A single turn carries every row of the set below to another of its rows. Some are shown first; where does it send the rows asked next?
j258: 0.185, -0.872, 1.233, -1.243, -0.203, -0.737, 1.265, 0.626, -0.157, -2.119, 1.831, -0.108, 1.635, -4.017, -1.582, 2.871, -0.496, -1.688, 0.783
j738: 1.638, -0.823, -0.229, -0.580, 1.128, 0.758, -1.191, -1.405, -0.012, -1.275, 0.882, -0.253, -0.759, -4.257, -2.038, 1.482, -2.647, -1.084, -0.127
j742: -0.144, -1.230, 2.283, -1.183, -0.430, 0.415, -0.221, -0.585, 0.907, -2.209, 0.076, -1.210, -0.043, -0.279, -1.436, 1.191, 0.513, -0.901, 1.790
j935: 0.514, -1.475, 0.720, 1.145, -1.916, 0.594, -1.787, 0.186, -0.191, -1.730, 0.149, -1.560, 1.595, -0.400, -1.399, 0.736, -0.786, -3.160, -1.896
j92: 0.806, -2.073, -0.337, 0.460, -0.877, 0.714, 0.405, -1.271, 0.602, -0.763, 1.333, 0.945, 2.120, -3.425, 0.935, 0.679, -0.733, -2.356, -2.149
j368: 1.266, -1.427, 0.017, 0.644, -1.089, 1.799, -0.347, 0.235, 3.323, -2.662, 1.113, 0.733, 0.106, -1.529, -0.498, 2.334, -1.358, 0.717, -0.272
j139: 0.727, -1.565, -0.363, 0.437, -0.708, 1.188, 0.590, -1.524, 0.417, -0.831, 1.782, 0.917, 1.740, -3.506, 1.014, 1.028, -1.294, -2.882, -2.134
j497: -0.092, -2.844, -0.826, -1.375, -2.052, 0.692, -0.747, -1.554, 2.684, -1.639, 0.008, -0.348, 1.792, -1.373, -2.162, 1.933, -1.887, -2.633, -2.203
j635: 1.511, -2.470, -0.834, 0.276, -1.481, 3.226, -1.842, -0.546, -0.115, -0.775, 1.172, -0.239, 0.256, -3.368, -1.130, 1.733, -1.345, -2.034, 0.735
j269: 1.985, -2.498, 0.575, -1.650, -1.276, 0.202, -0.714, 0.573, 1.182, -2.107, 2.461, -0.388, 1.542, -3.684, -1.035, 1.188, -2.245, -0.044, -2.595
j98: -0.735, -2.674, 0.156, -1.807, -0.813, 0.748, 0.041, -0.724, -0.645, -0.845, 1.678, -1.767, 2.047, -0.556, -2.050, 3.568, -1.033, -1.177, 0.743
j76: 0.057, -2.111, -0.031, -1.811, 0.254, -1.042, 0.509, 0.601, -0.925, -2.024, 2.331, 0.101, 0.912, -2.667, -0.924, 1.777, 0.633, -0.700, -0.008
j905: 0.062, -2.586, -0.813, -1.360, -2.146, 1.055, -0.547, -1.267, 2.799, -1.675, -0.107, -0.161, 1.380, -1.435, -1.632, 1.984, -2.114, -3.271, -1.791
j154: 2.320, -2.097, 2.207, 0.134, -1.278, 0.676, -0.842, -0.448, 1.968, -1.900, 0.611, -0.670, -0.164, -1.789, 0.667, 0.073, -1.636, 0.266, -1.079
j600: 1.339, -1.025, 0.766, 1.607, -0.566, -0.745, 0.060, -2.432, 0.923, -2.805, -0.516, -1.540, -0.006, -1.940, -1.038, 1.287, -1.514, -2.355, -1.946
j411: 0.297, -1.024, -0.852, -0.498, -1.415, 1.162, -2.349, -0.991, 1.737, -2.474, 0.008, 0.862, -0.780, -2.227, -1.409, 2.177, -1.996, 0.052, 0.360
j596: 1.090, -0.570, 0.512, 1.327, -0.925, -0.899, 0.088, -1.967, 1.118, -3.248, -0.103, -1.354, -0.360, -2.420, -1.134, 1.489, -1.894, -2.711, -1.923
j84: 2.657, -2.666, 0.313, 1.089, -0.933, 3.245, -0.020, 0.137, 1.508, -1.309, 2.143, -1.710, 0.793, -2.330, -1.919, 1.987, -1.335, -1.513, -0.132
j198: -0.763, 0.217, 0.702, 0.738, -1.112, -1.025, -1.166, -0.345, 0.676, -1.157, 0.390, 0.639, 1.870, -1.345, 0.153, 0.680, -1.500, -0.680, -1.989
j412: 2.048, -2.503, 1.485, -0.460, -1.706, 2.235, -1.152, -1.422, 1.043, -1.784, 1.543, -2.330, 1.392, -0.980, -1.568, 2.216, -3.215, -0.506, -1.833
j858: 2.209, -1.271, 0.041, -0.994, 1.331, 0.719, 0.565, -0.031, 2.433, -1.572, 1.638, -0.750, 0.385, -3.589, -2.378, 2.192, -2.665, -0.265, -1.202
j24: 0.340, -1.178, 2.111, -1.356, -0.420, 0.228, 0.276, -0.196, 1.373, -2.932, -0.107, 0.391, -0.190, -0.775, -1.288, 2.230, 0.357, -1.710, 1.521
j96: -0.096, -1.156, 1.044, -1.659, 0.221, -0.652, 0.351, 1.180, -0.574, -2.602, 1.930, -0.203, 1.558, -3.257, -1.176, 1.637, 0.443, -0.735, 0.610
j440: -0.413, -1.445, 1.494, -1.433, -1.428, 2.317, 0.705, -1.275, 0.307, -1.106, 2.318, -0.593, 1.826, -1.182, -2.368, 3.078, -0.462, -2.287, 1.032
j355: -1.041, -1.666, 0.967, -2.099, -0.742, 1.754, -0.078, -0.598, -0.275, -1.012, 1.980, -1.445, 2.645, -1.186, -2.105, 3.154, -0.938, -1.179, 0.913
j816: -0.075, -1.757, 1.602, -0.656, -0.703, -0.610, 0.212, -1.098, 0.473, -1.520, 0.458, -1.216, -0.751, -0.165, -1.114, 1.281, 0.518, -0.535, 1.472
j761: 0.106, -0.903, 0.405, -1.419, -0.130, -0.125, -0.976, -0.466, 0.493, 0.139, 1.157, -0.739, 1.868, -1.740, -2.271, 0.000, -1.780, -2.740, -2.762

j76 turns into j98
j24 turns into j258
j84 turns into j368
Where do these go?
j154 turns into j269
j96 turns into j355
j139 turns into j905
j738 turns into j635
j497 turns into j600
j761 turns into j935

A single turn carries every row of the set below to another of its rows. Some are shown first; where does it send the rows asked next?
j34: -1.599, 0.648, -1.988, -0.411, -1.417, -0.414, 0.692, -0.587, 0.245, -0.193, 0.693, 1.614, 1.282, -0.349
j273: -0.041, 0.197, -0.675, -1.844, 1.181, 0.579, 1.168, 0.592, -2.447, 0.395, -0.570, -1.615, 0.350, 0.712
j284: -0.996, 0.490, -0.549, -1.389, -1.205, 0.336, -1.333, -0.821, 0.154, 0.143, 1.891, 1.842, -0.125, 1.406
j387: 0.851, 0.535, -0.391, 0.863, 1.305, 0.491, -1.202, -1.600, 0.942, -1.792, 0.307, -0.050, 2.357, 1.693
j820: 0.552, 0.556, -1.072, 1.852, 0.361, 0.214, 0.021, -0.990, 0.538, -2.088, -0.704, -0.557, 2.200, 1.411
j294: -0.570, 0.455, 0.606, -0.317, -1.223, 0.093, -0.907, -0.882, 0.857, 0.475, 2.626, 0.800, -0.159, 0.715
j187: -2.090, -0.769, -0.625, -1.063, -0.566, 0.819, -0.854, -0.999, -0.372, 0.522, 0.996, -0.188, -0.280, 2.219
j283: -0.552, 0.546, -0.489, -0.735, -0.453, 0.272, -2.340, -0.842, 1.781, 0.367, 0.880, 1.105, -0.539, 0.880
j829: 0.740, 1.234, 0.335, -1.481, 0.749, 1.209, 0.486, 0.418, -2.520, -0.455, -0.869, -0.201, -0.433, -0.855
j477: -0.866, 0.114, 0.050, -1.981, 1.074, 1.225, -0.751, -0.421, -1.926, 0.677, 0.505, -1.092, -0.436, 2.012
j523: -0.560, 1.146, -1.448, -0.553, -0.284, 0.075, 1.743, 0.199, -1.375, -0.606, -0.996, 0.322, 0.986, -1.726
j337: 0.358, 0.513, 0.170, -1.707, 0.620, 0.098, 0.062, 0.579, -2.695, 0.592, -1.374, -0.468, 0.704, -0.627
j815: 0.105, 0.789, -0.902, 1.442, 0.598, 0.419, -1.149, -1.529, 0.739, -1.685, 0.135, -0.190, 2.020, 2.303
j274: 0.486, 0.783, 0.933, -1.958, 0.159, 1.393, -1.377, -0.237, -1.595, -0.084, 0.900, 0.685, -1.181, 1.165
j209: 1.361, 0.410, -0.382, 1.200, 1.346, 0.543, -0.220, -1.093, 0.501, -2.201, -0.613, -0.569, 2.352, 0.788
j483: -1.712, 0.504, -2.187, 1.445, -0.106, -0.738, 0.585, -0.247, 0.616, -0.630, 0.765, 0.281, 0.118, -0.897
j517: -1.538, 0.755, -1.358, 0.381, 0.344, -0.365, -1.442, -0.719, 0.681, -0.047, 2.395, 0.763, -0.506, 1.032
j592: 0.873, 1.095, -0.187, 0.679, 1.330, 0.615, -1.525, -1.198, 0.054, -1.580, 0.421, -0.534, 1.695, 2.742
j63: -1.451, -0.772, -1.266, -0.570, -1.883, -0.833, -0.069, -0.396, 0.072, 0.625, -0.101, 1.199, 1.304, 0.190
j75: 0.655, 1.143, -1.699, -0.388, 0.270, -0.689, 0.894, 0.772, 0.469, -0.114, -1.342, -0.125, 0.950, -1.797
j818: 0.381, 0.998, -0.005, -0.761, 1.571, 0.191, -1.719, 0.227, -0.728, -0.011, 2.283, 0.079, -1.363, 1.461
j537: 0.401, 1.047, 1.924, -0.841, 0.306, 1.187, -1.204, -0.556, -0.840, 0.401, 1.672, -0.229, -1.127, 0.335
j612: 1.515, 0.865, -0.066, -0.365, 1.850, 0.198, 0.070, 1.202, -1.712, -0.553, 0.598, -0.959, -1.363, -0.096
j962: -0.101, 0.205, 0.964, -1.974, 0.372, 0.768, -1.785, -0.229, -2.086, 0.894, -0.256, 0.105, -0.282, 0.910
j868: -2.005, -1.229, -1.737, -0.375, -1.318, 0.014, 1.033, -0.446, 0.086, 0.167, 0.266, -0.127, 0.619, 1.125
j66: 1.839, 1.084, -0.085, 0.634, 1.625, 0.604, -0.771, -0.434, -0.555, -1.771, -0.306, -1.013, 1.694, 2.213
j870: -0.739, -0.605, -1.806, -0.796, -0.246, -0.194, 2.196, 0.610, -1.144, 0.049, -0.641, -1.024, 1.034, 0.246
j11: 1.661, 0.739, -0.625, 1.339, 1.020, 0.311, 0.258, -0.350, -0.186, -2.122, -0.938, -1.053, 1.963, 1.375
j530: 1.887, 0.486, 0.063, 0.672, 1.728, 0.694, -0.582, -0.937, 0.217, -2.033, -0.358, -0.629, 2.020, 1.198
j989: -0.623, 0.387, -1.934, 0.050, -1.077, -0.787, -0.182, -0.308, 2.098, 0.042, -0.077, 1.012, 0.707, -0.600
j828: -0.515, -0.045, -1.261, -0.848, -0.710, -0.909, 1.183, 0.531, -1.314, 0.410, -1.307, 0.171, 1.672, -1.002
j276: 0.759, 1.364, 0.686, -1.654, 1.262, 0.931, -2.495, -0.282, -0.069, 0.420, 0.110, -0.054, -1.031, 0.568
j432: -0.904, 0.746, -0.906, 0.291, -1.288, -0.884, 1.026, -0.479, 0.933, 0.268, 1.734, 0.662, 1.283, -0.738
j851: 0.680, 0.454, -0.681, 1.284, 1.134, 0.467, -0.612, -1.515, 1.016, -2.082, -0.254, -0.193, 2.529, 1.064
j784: 1.462, 1.692, -0.125, -1.458, 1.685, 0.373, -0.504, 0.692, -0.871, 0.081, -1.233, -0.728, -0.076, -1.050
j873: 0.679, 1.696, 1.230, -0.603, 1.118, 0.788, 0.417, 0.065, -1.863, 0.188, 0.251, -1.161, -0.209, -1.340
j561: -0.197, 1.575, -0.532, 0.068, 0.229, -0.445, 1.836, 0.135, -0.785, 0.140, 0.264, -0.505, 1.282, -2.075
j322: -1.313, -0.577, 0.191, -1.317, -1.231, 0.131, -1.937, -0.780, -0.385, 0.892, 0.608, 1.084, 0.026, 1.376
j465: 0.265, 0.534, -1.383, 0.959, 0.849, -0.357, 1.486, 0.908, -0.905, -0.955, -0.360, -0.762, -0.444, -1.532
j759: 1.550, 0.637, 0.056, 0.495, 1.670, 0.685, -1.240, -1.221, 0.502, -1.808, 0.232, -0.256, 2.038, 1.815

j820 turns into j592
j273 turns into j868
j517 turns into j612
Where do these go?
j63 turns into j962
j387 turns into j530
j276 turns into j75
j561 turns into j294
j829 turns into j34

